(in the rows, 128 means zero)
which system made each run
seq 1, Mibi (8 x 26)
[[103 131 132  52  73 165 157  83 143 158 149 165  45  62 180 114 127 135
  118 168 145 144  77 110 129 115]
 [ 98 168 119 160 117  98 140 141 132 135 145 130 111  45 119 122 150 181
   76 161  89 158 134  80  94 184]
 [160  92 118 147 190  71 152 114 146  94 139 127 132  89 137 125 179 166
  139  84 133 170 156 157 126 131]
 [ 88 108 143 129 152 169 159 180 104  83 143 140 121 128 113 166 173 112
  159  88 131 137 135 147 103  86]
 [133 153 107 145 146 184  85 163 107 103 102 103 141 154  89 144  88 144
  127 101 119 132 161 123 109 116]
 [151  76 141 118 154 155  93  91 144 129 118 122 137 162 126 157  68 126
  130 134 130 106 125 159 136 136]
 [102 122 161 123 110 114 124 130 131 159 129 119 154 169 115 134 128  78
  110 166 121  90 113 133 126 154]
 [144 163 112 108 106  94 119 106 132 163 111 115 136 153 134  74 138 105
  116 132 148 130 134 128 132 132]]
seq 2, Sar (8 x 26)
[[108  33 149 103 130 141 181 118 138 110 166 173 115 109 180 190 129 111
  173 140 144  95  90 164 176  93]
 [103 184 138 194 126 143 127 207  74 108 112 123 167 157  87 129 146 124
  155 108 105 132 129  86 117 114]
 [200 126 102 104 134 128  94  63 130 145  89 121 125 165 151  92  84 138
  159 109 164 142 128 145 156 113]
 [ 81 120 146 100  89 163 149 154 138 138 161 159 123 120 152 146 115  90
  116 176 126  88  82 117 162 114]
 [142 193 129 167 134  86 119 148 128 132 118 115 163 134 105  75 156 130
  114 130 113 149 125  90 125 149]
 [157 110 111  78 134 109 143  87 161 137 138 140 104 112 164 101 143 128
  133 118 160 143 123 155 151 108]
 [ 84 146 139 125 112 164 154 172 118 110 153 149 107  89 125 144 150 131
  119 136 114 137 113 103 118 116]
 [166 144 121 160 153 113 109 114 116 121 109 122 134 113 121 111 117 173
  141 113 119 163 134 109 121 140]]
seq 3, Sar (8 x 26)
[[105  67 215 134 146 157 174 139 142 101 170 182 148 147 147 172 139  75
  185 156 111 100  27 129 176 107]
 [136 193 170 183 133 112 128 158  74 129  92 128 165 197  92  81 175  96
  193  99 117 159  92  87 118 115]
 [166 139 117  80  86 130 134  56 102 175  94 146  90 155 176  84 116 115
  184 126 176 143  93 129 152  91]
 [ 84 169 127 129  49 137 163 155  98 159 145 165 111  91 161 124 127 124
  126 190 120 110  86  76 156 125]
 [170 179  83 166 117  54 138 133 125 143 126 132 155  99 150  75 143 165
  123 133 127 149 137  94 165 140]
 [148 110  82  92 129 116 165 136 160 106 165 154 116  83 186 116 142 141
  131 117 157 134 133 150 180  80]
 [116 169 108 143 138 177 133 200 136  76 157 145 132  91 117 128 129 149
  122 115 108 148 123  98 138  96]
 [185 136 127 140 179 152  99 109 154  97 124 134 131 119 124 106  94 166
  143 112 117 163 101 116 147 124]]
seq 4, gek (8 x 26)
[[142  91 138  84  66  73 117   7 102 230  81 118  95 162 163 120  98 112
  135 176 158 103 124 144 116 182]
 [ 24 147 148 103  47 123 171 191 115 163 167 141 128 118 133 151 172  61
   84 193 122  70 114 118 124 137]
 [117 198  46 135  88  74 131 162 103 150 120  97 119  81 129  87 165 173
   78 114 139 151 212 109  97 140]
 [123 102  89  54 106 164 150  96 148 126 152 154  47  45 184 134 120 169
  119 123 159 154 129 142 130  99]
 [103 134 123 138 161 192 112 189 170  70 173 135 137  68 104 163  97 157
   76 140  90 125 126 113 131 133]
 [183  86 109 143 199  95 100  97 175 102 131 106 151 118 119 128 111 167
  111 100 125 145 165 164 130 156]
 [123  66 172  91 178 158 132 112 159 102 146 129 125 164 120 154 142  79
  147 102 141 117 104 185 121 106]
 [112 146 165 151 156 156  91 148 111 126 105  96 152 187  63 132 123  98
  127 113 110 126 140 128  85 145]]
seq 5, fum (8 x 26)
[[121 235 101  95  71 155  61 123 116 183  85  89 106 146  92  60  92 119
   66 151 126 139 147  87  76 158]
 [147 130 137  84 110  59 125  30 169 187 121 116  87  83 148  75 146 139
   79 166 131 155 121 130  98 194]
 [ 48 140 148 114 101  97 179 154 134 141 162 131  89  59 124 131 215 120
   80 152 112 143 137 116  74 161]
 [108 118  83 141 145 112 133 145 101 111 120  97 102  76 112 156 161 184
  111  81 139 157 215 147  67 133]
 [109  38 121  94 140 159 140 103 129 117 141 133  88  92 151 205 105 154
  133 118 145 113 155 178 116 125]
 [ 86  98 121 125 125 175 113 177 132 110 145 120 149 130 112 189  82 115
   92 147 117  76 157 145 128 129]
 [147 107 107 107 144 118  90 122 155 134 122  98 166 178 114 123  94  99
   96 123 150  93 169 174 143 129]
 [113 128 145  64 111 152 120 108 152 152 132 122 115 168 129 105 133  62
  115 137 147 107 108 152 125 112]]
seq 6, Mibi (8 x 26)
[[ 98 146  83 140 112  94 158 205 135 111 169 132 162  99 145 130 161 123
   95 136 131 104 163 128 161 108]
 [158 145  81  96 159 153 119 160 181  84 157 133 135 107 141  98 123 136
  109 105 145 140 140 147 162  81]
 [113 124 158 106 164 197 118 147 175  90 166 146 115 107 115 139 112 117
  111 136 106 135  87 126 131 121]
 [132 153 170 151 174 143  98 133 156 113 127 113 147 142  76 113 126 120
  108 130  93 144 105 115 100 163]
 [153 113 172 131 166 116 121  86 128 135 109 120 131 171 107 108 144 106
  160 108 129 152 100 144 108 139]
 [110 136 159 133 107 137 135 116  79 159  97 126 116 161 118 134 141 105
  163 126 133 130 113 117  99 132]
 [134 137 108 141  97 115 120 105  81 164  93 118 119 138 136 128 106 149
  147 132 138 131 145 112 120 142]
 [128  94 107 125 102 101 146 105 108 153 125 136 123 108 167 150 115 147
  138 146 147 113 141 134 147 135]]
seq 7, fid (8 x 26)
[[157 120 162 208 144  95 112 114  94 139  99 133 175 147 113 144 100 152
  165 150  95 130 102  90 142 168]
 [148  73 151 137 148  94 149 114 114 131 124 138 168 184 146 147 140  87
  180 117 149 104 115 166 166 109]
 [113 148 131 116 104 181 139 159  95 122 122 142 120 164 132 127 129  93
  173 111 146 124 106 122 142  71]
 [171 177 107 127 118 147 103 113 119 137 103 135 124 140 136  82  98 146
  147 121 137 153 108  98 149 105]
 [155 122 148 124 130 112 139  96 150 137 140 156 127 114 160 109 112 129
  140 161 123 135  69 114 170 134]
 [118 144 159 150 133 113 147 160 138 115 148 144 154 132 123 113 162 105
  136 144 112 128  92 108 148 127]
 [150 137 131 133 164 125 134 143 136 102 135 131 142 139 122 108 161 122
  151  90 133 155 124 137 135 101]
 [134 119 145 128 150 169 131 122 123 104 129 146 107 111 132 142 120 146
  158 115 121 155  98 121 126 115]]
seq 8, maz (8 x 26)
[[ 72  83 187  97 126  97 204 107 108 140 137 142  84 126 134 141 239  80
  169 103 149 151 108 163  80 117]
 [ 84 177 105 147 117 160 132 171  62 119  98 103  84 103  89 137 169 163
  136  78 128 175 185 105  40 118]
 [140  79  76 141 105 122 125  95  82 145 102 126  97  77 163 186  72 210
  140 131 143 123 180 128 123 148]
 [ 75  90 116 139 101 135 158 180 127 119 170 148 148  97 151 194 108 124
  101 172 115  70 135 128 162 131]
 [137 135  81 119 150 127 106 179 160  97 145 105 175 154 116 119 119 106
   88 109 141  98 179 165 155 101]
 [146 102 125  62 136 170 105  90 169 133 132 125 112 153 141 118  96  99
  122 124 154 115 118 171 140 101]
 [106 157 166  99 126 168 105 118 160 137 134 122 109 127  99 105 120 104
   85 160 103 136  93 108  97 156]
 [146 127 145 135 156  76 114  90 153 145 119 107 135 123 113 104 143 138
  104 131 118 150 140 132 100 179]]
seq 9, nefa (8 x 26)
[[ 81 124 132 136 105 108 146 189 132 135 158 128 175 156 122 147 142  72
   96 159 122  70 134 138 153 131]
 [140 171  85  97 133 124 102 151 149 127 122  95 143 154 111  79 135 110
   89 102 151 132 177 152 119 114]
 [141 117 130  62 132 156 126  95 177 127 150 141  90 107 151 107 118 117
  111 138 145 134 103 149 142 112]
 [103 148 163 130 127 155 116 125 146 130 138 128 109  91 106 131 121 137
   92 162  93 142  97  97  96 166]
 [135 109 131 147 158  88 131 105 128 127 123 112 125 103 115 132 152 155
  121 113 122 153 156 136  95 164]
 [ 96  92 143 119 137 133 160 139 110 115 134 137 109 116 134 162 163 121
  153 108 137 133 130 149 113 115]
 [111 134 116 137 115 168 113 148  89 126 106 117 116 136 114 152 104 141
  139 116 131 127 151 120 107 119]
 [147  98 109 124 124 119 117 111 121 140 118 127 137 135 144 146  90 139
  131 132 143 112 146 141 149 131]]
seq 10, nefa (8 x 26)
[[159 126 111 124 222 147  82 154 210  64 155  96 155 113  79 115 130 143
   65  88 108 152 166 166 107 137]
 [128  61 193  85 212 188 119  97 192  82 152 128 105 130 101 153 134 102
  126 105 118 144  94 186  98 125]
 [ 91 106 204 130 154 191  90 100 109 134  98 102 101 161  66 169 116 111
  131 125 100 142 111 129  43 173]
 [127  77 156 133 130  92 117  52  84 176  73  95 107 168 118 156 129 128
  158 118 143 132 157 158  74 174]
 [ 74  93 141 110  63 102 168 111  67 181 109 131 103 150 151 163 151  93
  152 145 155  95 141 143 109 133]
 [ 98 166  72 114  51 111 130 149  72 174 103 113 112 124 144 123 122 132
  117 142 155 106 177 116 118 123]
 [134 130  55  98  84 102 143 131 138 149 145 138 123  87 183 117 108 154
   96 149 159 108 164 136 173 112]
 [106 145  93 109 113 136 138 181 167 111 178 145 137  74 149 127 123 136
   73 163 119 109 130 119 161 118]]
seq 11, maz (8 x 26)
[[120 182 149 163 113 100 117 146 108 150 110 111 164 171  95  93 147 101
  121 137 112 127 120  98 114 154]
 [153 130 108 122 105  71 141  87 101 167 100 126 124 147 155  95 149 128
  160 117 161 139 139 136 132 128]
 [ 94 153 127 112  79 130 167 141 104 148 135 152  95  99 156 117 159 123
  142 140 137 142 106 104 125 108]
 [134 165  80 138 119 120 129 153 122 117 133 128 127  85 138 109 130 170
  113 119 129 152 150 102 134 120]
 [149  98 103 118 141 127 145 119 145 108 148 152 120  90 164 142 110 160
  140 127 138 130 119 136 166 107]
 [116 130 140 134 153 162 129 167 148  91 157 145 141 111 122 137 121 123
  125 135 110 126 103 120 148 110]
 [166 127 129 142 168 141  97 125 148 108 124 124 152 149 110 121 103 133
  132 108 121 138 124 136 139 127]
 [138 106 168 129 142 139 123 100 134 133 121 135 132 154 123 133 112 106
  150 137 122 127  92 132 134 134]]
seq 12, fid (8 x 26)
[[147 104 102  88 121 140 104  94 110 151  92 102 119 183 135 127 107 105
  144  95 177 115 171 177 117 104]
 [103 142 120  82  61 170 123 103 106 169 113 139  82 126 150 133  96 121
  122 165 145 113 111 113 120 121]
 [135 179 107 131  85  81 120 120 127 169 121 121 144 125 135  81 129 128
   96 165 129 120 128 102 141 156]
 [130 119 115  98 122  78 160 124 167 137 160 142 130 106 160  99 170 113
  105 138 145 127 121 148 157 124]
 [ 95 151 121 121 127 142 153 178 141 102 160 143 116  82 125 123 169 130
  111 123 121 147 130 115 125 111]
 [148 140 105 146 169 126 115 144 140  99 135 120 132  93 115 125 129 168
  115 101 120 159 152 127 115 130]
 [129  79 143 134 164 142 124 117 145 107 142 130 123 102 123 173 110 154
  121 128 113 128 126 143 121 148]
 [106 112 146 151 141 142 109 148 114 125 122 115 146 149  99 163 111 118
  123 132 114 110 137 134 110 145]]
seq 13, gek (8 x 26)
[[ 97 135 195 154 127 170 122 142 120 127 133 143 135 144 101 151 110 107
  135 168  87 119  63  90 119 153]
 [142 127 130 181 127  44 131 115 103 155 109 117 167 133 128 121 146 143
  135 135 117 128 145 117 127 174]
 [108 101 129 103 101 108 177 126  99 145 129 146 110 130 164 137 166 105
  167 120 160 123 128 149 138 100]
 [103 167 111 143 100 164 129 184  91 118 125 130 127 125 120 134 124 136
  132 124 128 127 140  98 124  99]
 [165 134  90 129 118 118 112  99 127 138 118 131 120 105 157 116  84 174
  129 136 137 138 137 117 153 135]
 [130 110 130 111 130 137 145 135 164 115 162 154 134 109 156 134 119 117
  120 154 128 112  98 134 169 113]
 [139 152 121 145 157 119 120 161 150 102 140 121 157 133 110 102 144 125
  114 115 120 139 133 129 137 120]
 [156 124 134 114 153 131 122  95 137 125 120 127 112 133 133 101 132 130
  146 108 142 156 119 136 126 121]]
seq 14, fum (8 x 26)
[[115 114  95  80 166 153 144 142 191  78 182 140  83  34 144 128 158 167
   79 104 130 163 149 153 114 110]
 [104  99 138 111 196 199 108 157 177  61 159 119 106  83  92 172 119 150
   88 102 102 150 143 154  88 127]
 [124  72 172 131 196 175  88 122 158  94 133 101 137 153  75 178  98 116
  111 107 108 120 142 171  90 152]
 [105  81 189 125 152 151 101 114 128 136 110  99 150 204  84 164 117  73
  133 126 118  93 127 165  96 151]
 [106 130 152 124 102 123 109 112  87 176  86  98 144 211 102 130 125  73
  140 134 141  96 139 140  99 145]
 [121 144 120 111  63  95 125  90  85 195  87 117 118 167 141 107 125 102
  139 147 156 112 139 123 115 141]
 [108 160  97 106  53  88 149 113 101 183 122 130 105 104 160 103 139 131
  112 163 147 120 136 107 129 140]
 [116 150  78 112  90  89 152 135 128 146 143 131 107  66 163 107 149 160
   93 141 141 138 155 114 135 133]]

runs to name
seq 15 (2 x 26)
[[102 133 201 120 121 148 146 132 152 132 154 158 137 151 128 118 141  64
  140 173 109 116  34 105 155 128]
 [149 201 136 155 135 103  98 117 115 149  93  99 144 151  88  66 148 129
  120 115 118 168 130  98  91 158]]

nefa
seq 16 (2 x 26)
[[161 203 113  91  87  74 110 125 185 175 136 124 179 183 141  21 130  56
   81 178 144  98  96 120 187 128]
 [150 212 129  72 115  89 136 108 204 149 156 140 117  99 146   9 182  95
   80 156 132 166  79 107 144 128]]

nefa
seq 17 (2 x 26)
[[131 134 140 173 133 138 147 147  62 111 104 145 133 146 126 138 149 140
  206  90 136 156 113 107 127  93]
 [157 124 114 135 104 152 122 104  84 140  98 146 122 154 155 130  83 144
  188 122 148 131 111 111 160  97]]

Sar
seq 18 (2 x 26)
[[ 88 181 108 125 111 222  86 191  88 112 105 105 116 146  80 146  95 128
  113 109 119 127 157 105  80 107]
 [175  90 116 122 157 144  67  65 151 138 104 104 128 139 118 146  42 163
  109 137 127 120 145 149 126 161]]

Mibi
seq 19 (2 x 26)
[[ 95  51 135 108  85  88 185  77  83 169 125 152  81 102 183 182 150 132
  167 148 157 109 128 151 124 135]
 [ 83 144  93 183  85  99 150 192  47 140 112 126 148 117 129 166 143 153
  139 123 122 109 181 101 119 127]]

Sar
seq 20 (2 x 26)
[[161 122 158 121 172 107 179 123 166  93 163 175 132 114 162  87 186 113
  180 109 133 166  60 132 178  82]
 [106 186 162 163 129 182 142 181  98  94 138 157 121 113 108 117 154 138
  170 116  99 171  71  68 121  97]]

Mibi
seq 21 (2 x 26)
[[191 121  98  95 102 122 139  92 175 133 156 174 143 115 214  93  72 135
  146 174 153 105  66 122 249  89]
 [136 196 152 121 143 157 133 174 201  92 180 160 159 117 130  57 146  89
  107 155 101 141  41  90 184 100]]

maz
seq 22 (2 x 26)
[[137 145 150 191 121  55 122 140 105 160 105 112 202 192 109 106 139  96
  138 149 109 104 122 110 144 166]
 [127 141 124 106  82  69 166 103  88 177 106 137 118 160 162  90 178  94
  172 124 170 133 125 137 139 106]]

gek
seq 23 (2 x 26)
[[198 129 142 110 142 139  51  29 139 175  69  94 127 196 110  93  51 124
  136 134 140 133 118 139 115 164]
 [ 95  85 191 102  75  95 154  61 105 197 113 138 100 155 147 149 136  81
  147 189 134  95  81 133 110 172]]

Mibi
seq 24 (2 x 26)
[[ 93  96 132 228  99  76 121 162  40 160  93 103 189 166 100 210  94 140
  139 156 102  70 176 109 118 184]
 [140  93  72 124 110  51 143 153 101 150 116 104 183 201 155 130 153  84
  145  96 184  73 205 192 172  91]]

nefa
seq 25 (2 x 26)
[[135 182 102 203 146 108 129 202 101  93 133 131 167 100 107 119 144 174
  130 110 100 155 149  75 135 126]
 [188  88 101 124 150 105 145  71 123 125 117 152 109 106 181 121 113 173
  185 101 158 157 124 144 169 105]]

gek
seq 26 (2 x 26)
[[105  21 175 103 184  88 141  66 164 133 135 103 109 119 114 182 166 118
  103 119 130 122 160 202  67 183]
 [ 31  85 157 116 114 161 143 177  83 132 127 103 115 158  88 209 162  75
  120 120 132  88 175 165  59 131]]

fum
seq 27 (2 x 26)
[[132 136 121 148 159 104 148 169 164  89 169 144 160 100 131 113 158 129
  112 125 112 133 120 126 161 116]
 [165 130 122 133 174 124 130 126 141  99 124 130 128 126 125 101 153 139
  153  81 137 170 130 146 130 100]]

gek
seq 28 (2 x 26)
[[ 58 167 117  97  93 218 117 191 105 122 130 112  93 118  92 152 122 114
   92 124 124 119 157 117  71 108]
 [170 157  82 118 136 110  75  81 138 155  93  93 119 121 113  92  91 173
   88 122 137 152 178 128 100 163]]

fid
seq 29 (2 x 26)
[[ 77 117 175 106 133 193 100 175 166 114 159 120 154 169  91 160 101  58
   82 162 101  71 102 138 121 135]
 [152 140 130 107 157 112  68  86 162 149 100  71 141 172  82  92 115 110
   82 114 133 132 168 165  83 170]]

nefa
seq 30 (2 x 26)
[[132  77 132 111  99 104 139  88 131 161 133 149 131 137 174 147  95 115
  141 168 147  89 108 144 168 138]
 [ 91 173 137 117 110 130 140 184 144 128 155 129 150 136 117 102 167  80
   94 146 122 112 119 116 131 117]]

maz
seq 31 (2 x 26)
[[178 135 185 199 200  66 144 122 181  94 158 159 187 109 121  89 163 142
  144 147  76 165  55  91 171 164]
 [139 153 187 178 196 112 150 156 125  85 131 138 157 150  88  91 215 104
  188  77 107 186  84 114 117 110]]

nefa
seq 32 (2 x 26)
[[125  69 133 132 168 151 127 149 149  90 155 134 147 123 128 185 107 131
  130 120 119 104 136 162 146 119]
 [116 136 138 134 148 147 108 171 146 108 139 112 171 171  95 130 124  89
  107 128 117 101 133 141 134 125]]

Mibi
seq 33 (2 x 26)
[[215 131  97 135 172 104 105  69 153 118 114 135 122  95 155  87  98 198
  147 104 137 181 120 119 156 130]
 [105  75 152 115 140 165 169 148 151  96 178 175 123  90 166 177 126 120
  153 147 121 112  76 135 175  94]]

Sar
seq 34 (2 x 26)
[[125  91 183 173 153 124  81 101 130 149 107 102 174 174  82 171  71 116
  109 172  90  89 120 130 109 203]
 [121  83 168 120 141  67 126 100 137 165 117 100 171 210 113 130 153  56
  128 134 143  87 139 184 119 156]]

Sar
seq 35 (2 x 26)
[[162  85 141 117 120  82 125  73 134 169 108 133 159 191 152 125 107  92
  154 148 155  92 113 158 169 135]
 [ 95 169 151 109  74 109 140 141 121 170 126 128 136 168 122  94 155  63
  118 165 134 104 101 112 131 131]]

nefa
seq 36 (2 x 26)
[[162  86  97 114 148  32 160  91 169 134 153 127 136  88 173 110 167 147
  112 124 151 135 158 169 154 143]
 [ 93 122 138  91 151 185 156 176 144  79 160 142 106 119 120 139 175  95
  139  87 137 140 123 154 116  70]]

gek
